Each named turn below is shown by a few rows before and after it. Which turns, in which order, take the first row of each later pair to the second? The first pair is answered.
Z_197:
[ -5 -27  15  18 -36  25  -7   7  20   0  -2   4  -1 -32 -24  -8  19  -6
  -4  10 -23   3  15   3   6 -29] |-> [ 20 -39  11   4 -23  20 -22  32  29 -19  -5   6   3 -14 -18 -11   9  -4
   6  18 -10  -9  15   6  11  -9]
[-40  13  -2   5  -9   2   1 -55 -23  14  11  10  12 -32  -1  22   9  26
  -3 -25 -54  23 -21 -17 -42  -6] |-> [ 27 -21   3  -3  51  -7 -39  -3  10  -8   8  28  38  29  -1   3  -5  23
   8  24 -20 -11 -31   7 -31  28]
[ -2  69 -29 -34   1 -17  29  23 -43 -53 -33  18  35   8  11  29   1  21
   6 -14 -28  33  -1 -53 -22  -5] |-> [ -6  48  -5  39  52  18  11 -22 -11 -26 -20  26  43  12   1  17   9   6
 -53  40 -44  18 -30 -46 -38  -7]
Z_573:
[ 22 -10   1  -7  39 -65  45  -6  -8 -13 -26  36  45 -12  -8  31 -32 -27
  24 -75 -42  35   7 -61 -67 -28] |-> [ 31  22 -45  69  36 -57  60 -29 -17 -24 -42  19  12  37  24  32 -16 -43
 -22 -44 -40  44  -7 -41   9 -50]
[ 13 -32  21 -36  21  17 -22  65  -2  -1  18  28 -44  38 -16 -32 -14  29
  47 -12  11  -7 -12  -2  11  14] |-> [-29  -4  23 -29 -10   8  11  26 -12  31  29  17 -54 -27 -24  -9 -10  16
  49 -69  -9  20   1 -26 -22 -13]
[ -4   5 -34  25  -1  25 -25  -7 -15 -44  30 -21 -17  31 -28 -13  42  20
  10  20  -9   5 -23  14   3   7] |-> [-16  -9 -17  -7   7  17 -32   7 -10 -44  35 -13   3  14 -42 -12  39  28
  28   9 -12   0 -18   6 -32  17]
[ 53  36 -10 -25   3 -31   5  36  -3 -49 -19   0  16  28  29  37 -36 -29
   9   1  -9  19  -3 -15 -33  -2] |-> [ 44  42 -10 -29  -8 -42  13  32  -4 -36 -14  -4  10   8  28  44 -39 -27
  12  -8 -18  20   0 -23 -39 -14]
Z_440:
[  7  24 -20   3  -2 -17  15   2 -13 -14 -12  -4   5  10  18  20   1 -11
   4 -16 -14   4 -13 -11   4 -26] |-> [ -4  10  -7  22   9   9   5 -17 -10  -9 -12   2   4   6  12   7   2  -3
 -18   3 -25   3 -19  -6  -3 -21]
[ -4  12  -2  19   4  -6  -1 -28  12   9  10   2  27  -8 -18  11   7 -22
 -23 -12 -14  19 -13   3 -23  -8] |-> [  8  15  -9  21   5 -20  -1 -21   6  22  19 -14  21  -5 -11  19   0 -32
 -14 -14  10  19   2  13  -6 -18]
[ 23  10 -14  22   3 -39  14  11  21  29  16 -15   8 -28  -4  30 -21 -31
   3 -45  14   3  12   3 -23 -11] |-> [  0  14   5   2  11 -27  10   0   6   5  -3  18  23 -33  -9  23 -15 -17
  -6 -41 -32   9 -22 -22 -53  -6]
Z_375:
[ 20  -8  17 -25   0  23  33  -8  18 -11 -44   4  22 -14 -15  19  21   0
 -14 -13 -39  17  -7 -55 -12 -36] |-> [ 22  -4  17 -27   6  14  29  -9  23   0 -39   4  26 -22 -15  17  19  -5
 -10 -15 -43  13  -5 -50 -18 -39]
[ 29 -21   5 -34  13 -43 -26  13  35   6  17  11  19   2 -32   9 -26 -30
  19  -6  15  -3  17 -16 -32   2] |-> [ -6 -42  29 -21   6   0 -30 -28  38  34  26 -10  18 -14 -42 -12  -9 -16
  -2   9  18 -15  15  -5 -29   9]
[ 37 -51  39  34   9   9 -19  22  64  49   6   8 -12 -24  -8   8 -44 -16
  -8   9  59 -12  44  42 -17  10] |-> [-10 -49  43  41 -26  60 -20 -10  33  47  -7   1 -42 -21   7 -10 -14   6
 -23  31  45  -8  34  48  12   9]
[ 22 -14  -7   2 -29  18 -25  22 -23 -14 -14   5 -16  38  16  -5 -17  16
  36  31 -31  -1  -8  15 -15   3] |-> [ 33 -19  -8   0 -20  -1 -27  27  -9  -8  -5  10  -5  30  16  -2 -27  12
  39  24 -25  -2  -4   4 -24   1]
Now pairs of rows:
Each pair is 2 to 3 turns apart.
[  1  -9 -17  33  15 -44  13  -6  37  61  46 -18  20 -39  -2  43 -15 -23
 -41 -27  36   6 -14   4 -29  -6] |-> [  4 -61  11  -2   8  -4 -23  24  29  39  41 -31   6   3  11   3  -7   9
 -26  14  74 -32  -1  48   4  36] -> Z_375, Z_197, Z_375
[-23 -51  33   7   8  44  -8   9  25  26  -8   4  29  -2  -3 -15  -1   4
  10  29  11 -50 -11  15 -26   9] |-> [-48 -15  20 -11 -20  31  25  -4   1  18 -20  18  27 -38  -6   7   1  13
  15 -13 -27 -17 -19 -22 -51 -18] -> Z_440, Z_440, Z_197
[ -9  21 -22 -19  -5 -25  24   5  15 -17   1  -1   5 -39 -10  34 -32  -5
   8 -39 -32  11 -11 -32 -44  -5] |-> [-16 -11  -4  32  10  50  -9 -22  15 -28  -1  -4  -1  25   1  -1 -13   4
 -47  44 -23 -14 -29  11   6  23] -> Z_440, Z_375, Z_573
[ 20 -40  24 -30   6 -10   1   5   7 -13   4 -24  18   7  17   0   6 -14
  34   1  41 -12  13  27   5   9] |-> [-17 -26  34 -29  -2  -6  19 -26  -4  -1   4  -4  23 -36   6   2   7  -7
  21 -19 -13  11  -6 -10 -39  -6] -> Z_573, Z_440
[ 38 -49  22 -34  13   4 -36  32  22  -1  30   7  26   5  -3 -11  -3   7
  51  -5  13 -15  28   9 -16  17] |-> [-29 -17  19 -39 -47  15   2  -7 -23  -5  16   2   3 -32  -6  -8  22  31
  42 -34 -38  25  19 -18 -26 -19] -> Z_440, Z_197, Z_375
[-23 -32  19 -16  -5  37 -38 -14  -9  12  -2   2   1  26   4 -38  20  36
 -14  43  24  11  21  21   1  28] |-> [-25 -27   8 -25 -29   7 -21  -8  -2  45  22 -28  -3 -14   4 -22  18  18
  11  -7  49  11  52  20   0  15] -> Z_573, Z_440
[ 16 -47  17  55  54  22  -9 -35  49  52  55  11  60 -23 -29 -14 -12 -67
   3   7  -1 -26   3   9  -3   4] |-> [-32 -38  14  19 -11  84  -4 -42 -25  -9  13   9   3  36  15 -51  43 -15
 -13  49 -27 -11 -21  28  61  10] -> Z_375, Z_573, Z_375
[ 15 -49  19  18  37  30 -25 -23  17  11  -6  24  17  40 -29  -9 -17  20
 -24  52  20 -33   0  13 -42   7] |-> [-10  -6  -6 -51 -43  12   2  11 -45 -37 -31   4 -16  42   7  -3  -4  48
  26   2  24 -10  20  15  -5   0] -> Z_375, Z_197
[-64  -5  22  31  45 -15  -7 -67  23  49  11 -18  20 -42 -48  11 -19  -1
  -5 -17 -36 -25 -45 -12 -75  11] |-> [-67  -4  -4  52  23  35 -18 -77 -13   5 -16 -19 -18  42 -16 -24   5  16
 -41  43 -32 -25 -59  22  13  23] -> Z_375, Z_573
[ 58 -27  28  -1  43 -18 -36  21  34   5  22  45  27  10 -23  -6  -8  -3
   7  29   6 -24  12  -1 -43  24] |-> [ 37  -2  -1  -5 -38  -6 -22  30  -9   1  19 -17 -33  17  14 -12  10   5
  20  16  63 -22  58  42  54   8] -> Z_375, Z_375, Z_440
